Turns, then the turns between two rows, first turn first; the first pair answered:
ner (before => after):
[ 0.20 -2.29 -0.67  1.52  0.18 -0.52 -0.77 -0.50  1.23 -0.30 -0.25 -1.19
  0.39  1.32  1.54 -0.14 -1.18  0.04 -0.27 -0.57  1.67  0.70  1.57 -1.15
  1.01 -0.17 -0.58 -0.84  1.12  0.80  0.46 -2.64 -0.20 -1.68  1.99] => [ 0.29 -2.21 -0.79  1.29  0.41  0.46 -0.14 -0.69  0.35 -0.98 -0.78 -0.54
  1.00  0.86  1.48 -0.51 -0.89 -0.67 -0.98 -0.08  1.91  0.23  1.95 -1.28
  0.92  0.02  0.27 -0.26  1.72  0.32 -0.36 -2.65 -0.94 -0.38  2.15]
[ 1.18  2.54  2.36 -0.60 -0.34 -0.56 -0.30  0.77  0.26  2.10 -2.28  1.08
  1.05 -0.11 -0.64 -0.28  1.18 -3.33  0.30 -0.51  0.49  0.95 -1.12 -0.99
 -1.71 -1.19 -1.55  3.13  0.72  0.07  0.60  2.05 -1.18  2.78 -1.68] => [ 0.24  2.31  2.54 -0.30 -0.97 -1.96 -0.79  0.87  1.51  3.45 -1.10 -0.28
  0.27  1.35 -0.67  0.22  0.68 -1.83  1.80 -1.55 -0.26  1.39 -1.84 -0.25
 -1.42 -1.90 -2.94  1.81  0.00  0.47  1.19  1.33  0.09  0.74 -2.24]
[-0.37 -1.69  0.16  0.87  0.75  0.15 -0.42  0.20  1.69  0.55  1.73 -0.17
 -0.90  1.80  0.41  0.33  0.07  0.65  1.39 -0.52  1.72  0.38 -0.35  3.04
 -2.38 -0.10  1.31  0.99 -0.06 -1.10  0.24 -1.09  3.34  0.10 -0.66] => [-0.51 -2.56 -0.33  0.76  0.18  0.28 -0.44  0.34  1.05  0.24  1.88 -0.47
 -1.29  1.62  1.57  0.04 -0.88  1.14  1.12 -0.87  0.99  0.53 -0.70  2.80
 -0.85 -0.27  0.18 -0.96 -0.28 -0.52  0.19 -2.31  3.02 -1.32  0.07]
[ 0.07  0.06  0.74 -0.32 -0.13 -1.07  0.44  0.21  0.41  0.11  0.31 -0.38
  0.49 -0.70  1.07 -0.25 -0.54  0.21  0.30  1.96 -2.21 -1.33 -0.22  0.35
  0.63 -0.34 -0.84 -1.49 -1.10 -0.14 -0.96  1.07 -0.88 -0.37  1.76] => [ 0.45  0.37  0.56 -0.40 -0.04 -0.74  0.75 -0.02 -0.12 -0.36 -0.33 -0.01
  0.55 -0.83  1.09 -0.39 -0.25 -0.21  0.07  2.22 -1.75 -1.43 -0.14  0.45
  0.20 -0.57 -0.35 -1.07 -0.80 -0.63 -1.38  1.66 -1.32  0.42  1.65]
felof (before => after):
[ 0.08 -0.94  0.68 -0.01 -0.23 -1.39  0.58 -0.38  1.56  0.30 -1.55 -0.57
 -0.25 -0.35  0.43 -0.28 -1.43 -1.17  0.50  1.42  0.66  0.50  1.42 -0.40
 -0.46 -0.42  1.06  0.12  0.30 -1.37  0.17  2.02  0.65  0.17 -2.08] => [-0.72 -0.64  0.48  0.36 -0.19 -1.90  0.12  0.35  1.68  0.80 -0.21 -1.54
 -0.66  0.60  0.89  0.24 -1.56  0.53  1.22 -0.04 -0.42  0.89 -0.19  0.07
  0.46 -0.75 -0.98 -1.88 -0.23 -0.12  0.61  0.32  0.99 -1.41 -1.54]
[-1.29 -0.19  1.19  0.37 -0.23 -1.74 -0.55  0.24  1.62  2.83  1.78 -0.93
 -1.23 -0.06 -0.14  0.31 -0.18  1.83  0.72 -0.93 -0.33 -0.09 -0.40  1.33
  0.03 -2.40 -0.73 -0.97  0.47  1.85  1.66  0.43  1.69 -1.93 -0.48] => [-0.95  1.11  0.03  0.65  0.39  1.01 -1.14  0.75 -1.42  1.47  2.53  0.18
 -0.96  0.21 -0.49  0.16  2.09  1.85 -0.33 -1.90 -0.40 -0.63 -1.46  1.57
  1.34 -1.55 -1.06 -1.55  0.57  2.78  1.03 -0.50  0.00 -0.35  0.99]
[-1.31  1.08  0.50 -3.09 -0.84 -1.78 -0.56 -2.61  2.28  0.09  0.40 -2.26
 -0.47  1.22 -0.34  1.14 -0.23  0.19  0.41 -1.57  2.09  1.16 -0.19  0.91
 -0.76 -1.08  1.13  0.70 -0.63 -0.95  0.70 -0.23  1.59  0.95 -0.96] => [-1.50  1.52 -0.41 -3.25 -0.57 -0.98 -1.03 -2.28  0.80 -0.26  1.32 -2.18
 -0.60  1.78 -0.49  1.07  0.40  1.13  0.33 -2.61  1.64  1.22 -1.26  1.29
  0.36 -0.87  0.10 -0.18 -0.58 -0.06  0.64 -1.27  1.11  0.62 -0.27]
[-0.59  0.40 -0.96  0.66  0.07  1.13 -0.38  0.07 -0.51  0.25  0.64  1.41
 -0.67  0.71 -1.60  0.30  1.09 -0.41 -0.72 -0.26 -1.10  0.48 -0.36  0.99
  0.34  1.04 -0.09  1.25  0.03 -0.10 -0.13 -1.35 -1.10  1.12  0.96] => [-0.35 -0.15 -0.42  0.35 -0.30  0.55  0.11 -0.44  0.48  0.05 -0.13  1.50
 -0.45  0.28 -1.72  0.34  1.01 -1.33 -0.93  0.76 -0.62  0.61  0.57  0.75
 -0.60  0.87  1.09  2.11  0.24 -1.11 -0.31 -0.16 -0.72  1.55  0.08]
befam (before => after):
[-0.79  1.26 -0.67 -1.41  1.16 -1.75  0.76  0.21 -0.84 -1.21  2.68 -2.77
 -0.96  0.10 -0.27  0.79 -0.59 -0.10  2.68 -0.46 -0.17 -1.09 -2.08  1.12
  1.26 -1.57  0.21 -0.57 -1.00  0.97  1.00  0.23  1.20 -1.66 -0.70] => [-0.26  2.14 -1.39 -1.67  0.98 -0.37  0.91  0.51 -2.83 -2.37  1.18 -1.28
  0.06 -0.80  0.37  0.31 -0.46 -1.00  0.87 -0.28 -1.12 -1.47 -2.38 -0.24
  2.68 -1.50  0.22 -0.85 -0.79  1.80  0.32  0.63 -1.44 -0.43 -0.11]
[ 0.19  0.36 -0.30 -0.38  0.33  0.21  0.75 -0.51 -1.52 -0.41 -0.41  0.03
 -0.26 -0.41 -0.20 -0.38  1.00 -0.36 -1.37  0.39  0.16  0.56  0.14  0.38
  0.86 -0.24  0.28  0.00  0.80 -0.90 -0.78  0.02 -0.01 -0.53  0.46] => [-0.04 -0.04  0.11 -0.18  0.52 -0.43  0.68 -0.67 -0.66 -0.07 -0.25 -0.37
 -0.26 -0.25 -0.36 -0.47  1.01 -0.51 -0.51  0.39  0.49  0.29  0.32  0.75
  0.23 -0.19  0.72  0.28  0.73 -1.41 -0.28  0.13  0.63 -0.78  0.06]
[-0.72  0.14  0.10 -0.55 -0.57 -1.92 -0.06  0.41  2.05  1.46  0.20 -0.91
 -0.48 -0.59  0.27 -0.33  0.09 -0.31  0.02  0.72 -0.77  1.63 -0.42  0.20
 -0.63  1.36 -0.65  0.53 -0.12  0.43 -0.06  2.06 -0.45 -0.26 -1.02] => [-0.92  0.84 -0.32 -0.41 -0.55 -1.72 -0.34  0.56  1.52  1.34  0.52 -0.82
 -0.63 -0.65  0.59 -0.32 -0.16 -0.02 -0.31  0.06 -1.62  1.71 -1.17  0.00
 -0.07  1.24 -1.00 -0.11 -0.20  0.84  0.10  1.79 -0.61 -0.49 -0.49]

Each pair is 2 to 4 turns apart.
[-0.43  0.27 -0.14 -1.02 -1.61  0.78  0.30  2.13 -2.11 -0.26 -1.41  1.39
 -0.24 -1.56 -0.25 -0.60 -0.22 -1.07 -1.13  0.49 -0.86 -0.09  0.93 -0.63
  2.05  1.23 -0.92 -0.54 -0.54  1.76 -1.00  0.07 -1.46 -2.08  2.03] => [-0.48  0.78  0.92 -1.47 -1.49 -0.24  0.75  1.71 -0.94  0.40 -2.34  1.57
 -0.01 -1.53 -1.56 -0.13 -0.03 -3.10 -0.46  1.40  0.29 -0.14  2.09 -0.79
 -0.44  1.69  0.25  1.95 -0.35  0.19 -0.86  2.00 -0.92 -0.25  0.82] | felof, ner
[-0.57 -3.27  0.87 -0.41 -0.47 -0.66  0.76 -0.13  1.51 -2.01 -0.36 -2.19
 -1.11 -0.34  0.23 -0.19 -1.18  2.72  0.38  0.97  1.42 -0.83  1.48 -0.01
  0.37 -0.34  0.40 -1.41  0.48 -0.86 -0.60 -2.67  0.01 -2.54 -0.64] => [-0.31 -2.11 -0.52 -0.18  0.41  2.04  0.31  0.48 -1.45 -3.58  0.37 -0.73
 -0.70 -0.62 -0.33 -0.36  1.02  2.03 -0.65  0.68  1.32 -1.22  0.45  0.05
  1.13  0.46  0.16 -1.03  0.70 -0.33 -1.32 -3.41 -1.76 -0.41  0.69] | felof, felof
[ 0.86 -2.61 -1.33 -0.63 -0.28  1.00  0.78 -1.18  0.17  0.21 -0.84 -0.69
 -0.98 -1.09  1.78 -1.71 -0.98  2.10 -0.09 -0.81 -1.28  0.81  0.24 -0.83
  1.86  0.23 -0.90 -0.81  0.31  0.17 -2.58  0.03 -0.21 -2.51  0.17] => [ 1.57 -1.68 -1.03 -0.83  0.26  2.63  1.12 -1.31 -1.36 -1.02 -1.33  0.72
 -0.30 -1.66  0.43 -1.63  0.81  0.09 -1.15 -0.01 -0.09 -0.09  0.75 -1.10
  1.07  1.19  0.53  1.41  1.17 -0.26 -3.01  1.31 -1.50  0.85  0.40] | felof, ner
[-1.64  0.92  1.04 -1.08 -1.19 -0.19  1.64 -0.22  2.05  1.37  3.25 -1.10
 -0.50  1.89 -0.84  0.97 -0.25  0.05  3.12  1.26  0.26  0.63  0.55 -0.17
 -3.03  0.37 -0.23 -1.67  1.73  0.09  1.55 -0.32  1.37 -1.77 -2.65] => [-0.57  2.58 -0.30 -1.55 -1.83  2.38  2.34  0.32 -1.47 -1.35  0.52  2.04
  1.58 -0.34  0.02 -0.20  0.37 -1.30 -0.99  1.57 -1.46  0.23  0.52 -2.71
 -0.41  0.46 -0.60 -1.42  2.02  1.65  0.07  0.70 -3.39  0.41 -0.84] | befam, befam
[ 0.02  1.27 -0.06  0.24  0.42  1.80 -0.94 -0.51 -2.52  0.31  0.81 -0.21
  0.49 -0.30  0.47 -1.07  0.42  0.60 -1.00 -1.23 -1.11 -0.91 -0.59  0.81
  2.33  0.39  0.15 -1.22  1.14  0.41 -0.65 -0.53 -1.05  0.12  1.86] => [ 0.26  0.63  1.08  0.31  1.17  1.03 -0.70 -1.11 -1.19  0.52  0.79 -0.42
  0.35 -0.39 -0.71 -0.75  0.98 -0.79 -0.51  0.39  0.85 -1.36  1.27  1.53
 -0.33  0.79  2.40  1.48  1.70 -1.37 -0.80  0.84  0.26  1.91  1.06] | ner, befam
[ 0.16  0.28 -1.11  0.57  0.53  2.05  1.06  0.34 -2.33 -0.86  0.34 -0.36
  0.18 -0.31  0.31 -0.67  1.62 -0.14 -0.48 -1.12  0.77 -0.57 -1.15  0.70
  0.62  1.07 -0.82  0.10 -0.04  0.55 -0.44 -0.73 -0.95  0.67  1.45] => [ 0.67 -0.08  0.62  0.04  0.10  0.50  1.75 -0.26 -0.15 -0.33 -0.97 -0.35
  0.36 -0.41 -0.19 -0.18  0.78 -1.72 -0.03  0.38  1.52 -0.44  0.36  0.44
 -1.61  0.60  0.80  2.42  0.26 -0.99 -0.36  1.40 -0.06  1.42 -0.01] | ner, felof
[ 0.72  1.10 -0.35 -0.74  1.53  4.80  0.73 -1.00 -2.69 -1.37 -0.30  1.84
  0.60  0.90 -1.82 -0.03  2.22 -1.90 -0.09 -0.34  1.03 -1.07  0.86  0.59
 -0.38  1.09  1.50  1.48  1.79 -0.21 -0.99  0.14 -1.45  3.62  1.61] => [-0.21  0.97  1.59 -0.49  0.94  0.79  0.52 -1.39  2.24  1.73  0.11 -0.49
 -0.38  2.26 -2.98  0.89  1.10 -1.29  2.67 -0.04  1.57  0.12  1.09  1.90
 -3.71  0.50  1.21  2.36  1.29 -1.74  1.12  1.52  1.98  2.27 -1.38] | ner, felof
[-1.84 -1.12  1.33 -1.71 -2.43 -1.85 -1.91  0.17  2.56  0.09 -1.16 -1.51
 -1.24 -0.85 -0.42 -0.99 -2.95  2.29 -0.33 -1.32 -1.13  1.00 -1.28  1.22
 -0.35 -1.67  0.41 -0.86 -0.84 -1.28  0.09 -2.02  2.70 -3.06 -0.27] => [-0.80  1.18 -0.82 -1.77 -0.56  3.17 -2.49  0.37 -3.06 -2.99 -0.51  1.39
 -0.05 -1.63 -1.75 -1.37  0.81  0.37 -2.38 -1.50 -0.38 -0.49 -2.27  0.81
  0.76  0.17  1.37  0.15  0.25 -0.01 -1.14 -2.10 -0.46  1.46  2.03] | felof, felof
[ 0.74 -1.64 -1.66  1.32  0.12  0.74  0.29 -1.51 -1.29 -1.85  0.13  2.22
  1.41 -0.70  0.54 -1.09 -0.57 -0.50 -2.66 -0.04 -0.05 -0.07  1.17  0.42
  1.78  0.08  0.43 -0.77  1.21  0.34 -2.31 -1.19 -2.09 -0.98  2.74] => [ 0.13 -1.61 -0.16  1.77  0.51 -1.59  0.08 -2.13  1.94  0.53  1.79  0.84
  0.14  0.95 -1.46  0.19  0.64 -1.32  0.34  0.11  2.03  0.26  1.65  2.59
 -2.09  0.47  1.51  1.79  1.53 -1.76 -0.87 -0.21  1.42 -0.11  0.44] | ner, befam
[-2.83 -0.30  3.30 -3.06 -1.19 -1.26  1.61  0.16  2.20  1.18 -2.78 -1.82
 -0.80 -0.77  0.45  0.36 -3.05  1.61 -1.12  1.09 -1.82  1.48  0.45 -2.11
 -2.78 -1.30 -1.66  1.11  0.53  0.90  1.77  2.16  0.06 -1.36 -1.18] => [-3.49  1.33  1.37 -2.56 -0.60  0.72 -0.17  1.09 -0.86  0.54 -1.06 -1.55
 -1.22 -0.17  0.36  0.62 -1.70  3.26 -1.45 -1.39 -2.91  1.55 -2.03 -1.91
 -0.12 -0.69 -3.99 -1.72 -0.05  3.13  1.48  0.08 -1.40 -1.42  0.71] | befam, felof
[ 0.02  1.54  0.63 -0.56 -0.65 -0.01  0.15 -0.06  0.27 -0.84 -0.74  0.56
  0.71 -0.40 -0.35  0.73  1.15 -1.64  0.01  2.23  0.32 -0.30  1.34 -0.44
 -0.55  0.32  0.29  1.67  1.14  0.23 -0.67  0.99 -1.11  2.10 -1.28] => [-0.96  0.23  1.27 -0.40 -1.39 -1.99  0.16 -0.11  2.51  0.71 -0.41 -0.93
 -0.18  0.29  0.51  0.85 -0.97  0.25  1.32  1.74 -0.89  0.29  1.22 -0.35
 -0.31 -0.76 -0.92 -0.61  0.33  0.17  0.15  0.23  0.28 -1.07 -1.71] | felof, ner
